[[ -7   2   4]
 [ 14  14 -21]
 [  1   2   3]
 [ -6  -9  12]
 [-29   7  -9]]
->
[[ 14  14 -21]
 [  1   2   3]]

[[-22 -21 -24 -12 -37]
 [ -9   2 -14   1 -12]
 [-17 -17 -16  -8  -6]
 [ 13   4  -5  20 -15]]
->
[[ -9   2 -14]
 [-17 -17 -16]]

[[-10   9 -20  -5  22]
 [ 14   1 -21 -18 -27]
 [ -9  10  -3  17 -19]
 [ -5  15   1  23  -3]]
->
[[ 14   1 -21]
 [ -9  10  -3]]

[[  3 -25  14 -14 -25]
 [-20   1 -11 -21 -12]
 [ 15  20  28 -12  -9]]
->
[[-20   1 -11]
 [ 15  20  28]]

[[ -5   7 -16]
 [-19  -3 -27]
 [  5 -10  16]]
->
[[-19  -3 -27]
 [  5 -10  16]]

[[ -9 -15 -29   8]
 [ -7  -8 -14  12]
 [ -3  19  -3  -4]
 [  3 -31   2 -20]]
->
[[ -7  -8 -14]
 [ -3  19  -3]]

[[ 11  -5  30  37]
 [ -2  -6 -10  -5]
 [  2   4   4   2]
 [  9 -14  -1  15]
 [ -7  13  -9 -20]]
->
[[ -2  -6 -10]
 [  2   4   4]]

[[ 33 -11  14 -18]
 [ 35  -6  11 -12]
 [  1   6  -1   2]
 [ 31  10   6   4]]
->
[[35 -6 11]
 [ 1  6 -1]]

[[ -6   6  10  -8]
 [ 36  -2  -2  22]
 [  9 -11  -9  -9]]
->
[[ 36  -2  -2]
 [  9 -11  -9]]
---
[[-13   5  27  17   4]
 [ 14   2   8   1   0]
 [  9   2  -4  -8  16]
 [  0   1 -17   5 -13]]
->
[ 4  1 -4  1]

[[ 20 -12   6  16]
 [ 21 -12   4  16]
 [-35  -2  28 -17]
 [  4 -16  21   9]]
->
[16  4 -2  4]

[[ 28 -10]
 [-16  -1]
 [ 13   8]
 [ -1   0]]
->
[-10 -16]

[[  5  28   5]
 [ -4 -22  19]
 [  2  17  24]]
->
[  5 -22   2]

[[ -8   9   2  24]
 [-26 -15 -12  -2]
 [ -1   6   8  35]
 [-12 -17  -5   1]
 [-11  -6  -5 -10]]
->
[ 24 -12   6 -12]

[[  1   6  -4]
 [-32   7 -22]
 [ 12   0   6]]
->
[-4  7 12]

[[  8 -32]
 [-30   2]
 [ 12 -35]]
->
[-32 -30]
---
[[  2  -5  -6   0   2   4  -4  -5]
 [  6   8 -11  -4  36 -15 -15   7]]
->
[[ -5  -6   0   2   4  -4  -5   2]
 [  8 -11  -4  36 -15 -15   7   6]]

[[-11 -25   2   9  14]
 [  6   5  -9 -31  20]
 [-18 -14  -2 -13   4]
 [-33 -26   2  -6   5]
 [ -7  -3  -6 -31   3]
 [  3  -8  12 -13 -10]
 [ -3 -23  -7 -26   6]]
->
[[-25   2   9  14 -11]
 [  5  -9 -31  20   6]
 [-14  -2 -13   4 -18]
 [-26   2  -6   5 -33]
 [ -3  -6 -31   3  -7]
 [ -8  12 -13 -10   3]
 [-23  -7 -26   6  -3]]

[[  5  27]
 [ 14  11]
 [ -2   8]
 [ -5   1]
 [-13  -9]
 [  4  -9]]
->
[[ 27   5]
 [ 11  14]
 [  8  -2]
 [  1  -5]
 [ -9 -13]
 [ -9   4]]

[[ -6  -2   6   7   7]
 [-10 -13 -20 -11   6]
 [-11 -15  -7  -4   5]
 [ -2   1  17  12  -6]
 [-14 -15 -31 -16   2]
 [-14 -15 -13  -5   6]
 [-10  -6 -17  -6 -11]
 [ 18  -1  28   6   8]
 [-13  -7 -33 -13   1]
 [  5  -4  -9  -7  -3]
 [  7   6  11  10 -22]]
->
[[ -2   6   7   7  -6]
 [-13 -20 -11   6 -10]
 [-15  -7  -4   5 -11]
 [  1  17  12  -6  -2]
 [-15 -31 -16   2 -14]
 [-15 -13  -5   6 -14]
 [ -6 -17  -6 -11 -10]
 [ -1  28   6   8  18]
 [ -7 -33 -13   1 -13]
 [ -4  -9  -7  -3   5]
 [  6  11  10 -22   7]]

[[ 19  16  21  -8]
 [ 13  16  18  -6]
 [ 28  23  -3 -31]
 [ -8  21 -27 -19]
 [ 14 -15 -22  34]]
->
[[ 16  21  -8  19]
 [ 16  18  -6  13]
 [ 23  -3 -31  28]
 [ 21 -27 -19  -8]
 [-15 -22  34  14]]

[[-20 -18  -7  27  27  -9]
 [  0 -19 -12   2 -29  -9]]
->
[[-18  -7  27  27  -9 -20]
 [-19 -12   2 -29  -9   0]]
